The rows below come in pairs that one turn or mirror swaps. Which row does each named row swap with?
The rows were stretched afterwards, more along some directions than others.
Giz: [ 0.22  1.00  2.24  0.52 -0.49  1.21 -4.82 -0.43  1.23  0.57 -0.15  0.29
  2.09 -0.37 -0.48 -0.49]
sifus: [ 0.49  0.89  1.30  1.71 -0.37  3.37 -2.56  1.65 -1.79 -0.36  1.16 -0.75
 -1.62  0.47 -2.30 -0.05]
goti: [-0.05 -1.03  1.18  0.78 -1.17  1.63 -3.77 -0.66 -0.38 -0.71  1.01  1.25
  0.50 -2.73 -2.39  1.06]
teka: [-0.79 -1.98  1.73  1.86 -2.11 -0.46 -2.64 -0.11  0.58 -3.13  0.76  0.94
  0.61  1.46 -2.01  2.88]
Zus: [-1.19 -2.77  2.30  3.09 -0.57  3.00 -1.28  1.18  0.11 -1.59  0.00 -0.80
  0.80 -0.48 -1.63  3.04]
Nasu: [-0.43 -1.07  1.28  1.31  0.26  0.92 -0.87  0.10  2.00  0.15 -0.84 -0.47
 -0.28  0.89  0.35  1.69]
nusak: [-1.23 -0.95  2.32  2.02  0.55  0.74 -3.22 -0.05  0.22 -1.89 -0.75  0.76
 -0.81  3.82 -0.86  1.88]
bevo: [-1.29 -0.33  1.04  0.89 -1.06  3.21 -1.51  1.13 -1.22 -1.53  1.02 -0.55
 -0.48 -2.01 -1.28  0.66]
Loru: [ 1.67 -0.36 -0.14 -1.33 -0.87 -0.63 -2.59 -0.66 -1.23 -1.28 -0.43  1.76
 -0.48 -0.64  0.62  0.69]
Kuf: [ 0.30 -1.56  2.82  0.65 -0.07  2.84 -5.16  0.87  0.46 -0.70 -1.07  1.05
 -1.04  0.22 -0.67 -0.76]
Ruv: [ 1.09  1.59  1.83  0.26 -1.61  0.59 -2.10  1.48  0.53 -0.90 -1.97 -1.23
  0.40  0.50 -1.10 -0.43]
Bozu: [-0.10 -0.34  1.34  0.10 -0.57 -0.77 -2.04 -0.19 -0.78  0.25 -1.29  1.48
 -0.69 -1.39 -1.56 -0.09]
dopum: [-0.78  1.05  3.45  3.05 -0.98 -0.14 -2.80  2.47  0.68 -0.75 -0.18 -2.62
  0.39  3.85 -3.26  0.48]
Zozo: [-1.05 -0.76  2.26  1.76  1.09  2.20 -1.82  0.96 -0.62 -0.63  2.83  0.36
  0.07  0.78 -2.86  0.19]
mula: [ 0.23  1.50  1.64 -0.38  0.09  2.08 -3.43 -0.31  0.19  0.36  1.08  1.02
 -0.80  1.86 -0.69 -1.36]
Dum: [-1.71  2.68  0.90  2.35 -2.15 -0.66 -1.51  0.09  1.39 -0.48  2.26 -2.25
  1.03  0.56 -0.71  2.75]
kam: [-0.16 -0.53  0.60  0.67  1.31  1.73 -2.53 -2.48  2.49  0.41 -1.09  1.07
  0.76 -1.25  0.53  0.00]
tavu: [-1.06  1.33  2.09  1.97  0.43 -0.44 -4.72 -1.13  1.88  0.53  0.44  0.87
  1.46  0.42 -0.35 -0.26]
dolo: [-0.15  1.86  1.70  0.38 -2.72  0.41 -3.92  0.78  0.45 -2.11  1.05 -1.58
  1.36 -0.68 -1.34  0.45]
nitof: [-0.67 -0.91  1.60  2.30 -0.99  1.52 -2.86  0.84  0.79 -0.80  0.78  0.03
 -0.65  3.86 -2.53  0.71]
Rutod: [-1.98  1.40  1.96  3.42 -0.88  2.20 -1.96  0.20 -0.20  0.42  1.69 -2.05
  0.65 -1.03 -2.06  1.70]
suzot: [-0.34  1.75  1.74 -0.23 -0.47 -0.11 -4.67 -1.16 -0.33  0.36 -1.48  1.23
 -0.46  1.15  1.29 -0.97]
Vime: [ 0.74  1.85  1.39  1.11 -2.18  2.57 -1.71  1.13 -0.70  0.60  1.82 -1.23
 -0.46  1.14 -2.86 -0.16]
zule: [ 1.23 -0.30 -0.70 -0.78 -2.06  0.14 -3.33  0.21 -0.10 -0.55  0.80  0.90
 -0.65 -0.63  0.87  2.20]
gad: [ 0.30 -1.22  1.36  0.61 -0.32  0.73 -2.51 -1.29  0.13 -2.28 -0.21  0.79
  0.73  3.14  0.23  2.83]
pidav: [-0.80  3.30  1.28  2.74 -3.02  1.67 -2.50  0.30 -0.56 -1.28 -0.23 -2.72
 -0.02  1.45 -2.68  2.17]
Gikur: [-0.56 -0.09  1.25  1.25 -2.80 -0.31 -4.72  1.80 -1.53 -1.40  0.42  0.94
 -1.12 -1.19  0.28  3.00]
tad: [-0.72 -2.57  2.10  1.98 -0.88  4.54 -4.13  0.24 -0.29 -0.80  1.47  1.55
  0.57 -1.87 -1.49  1.88]
luvu: [-1.16  0.36  2.07  2.05 -3.50 -1.62 -1.44  1.14 -1.15 -1.21  1.83 -0.97
  0.78  3.31 -3.22  2.00]
Ropip: [-1.59  0.32  2.54  1.61 -1.30 -1.17 -0.13  0.75 -1.07 -2.55  0.84 -1.10
  1.07  2.18 -2.87  2.01]
Gab: [ 0.06 -0.53  0.38 -0.63 -2.52  0.89 -1.43  0.84 -1.46 -2.24  1.15 -0.42
 -0.08  0.15  0.27  3.50]
Zeto: [-1.23 -0.71  2.27  1.94 -2.26 -0.99 -2.87 -0.36  0.64 -0.56  1.13  0.13
  1.83  1.69 -1.42  1.55]
finak: [-1.53 -1.09  2.23  3.48 -0.25  3.47 -3.42  1.04  1.87 -0.10  1.64 -0.77
  0.41  1.85 -2.60  0.31]
muzas: [ 0.52  1.72  2.44  1.91 -0.97  3.39 -3.83 -0.50  0.61  0.09 -0.68 -1.42
  0.73  1.12 -3.25 -0.52]

Zus pairs with tavu
teka pairs with dopum
gad pairs with Zozo
goti pairs with muzas
Ruv pairs with Gikur

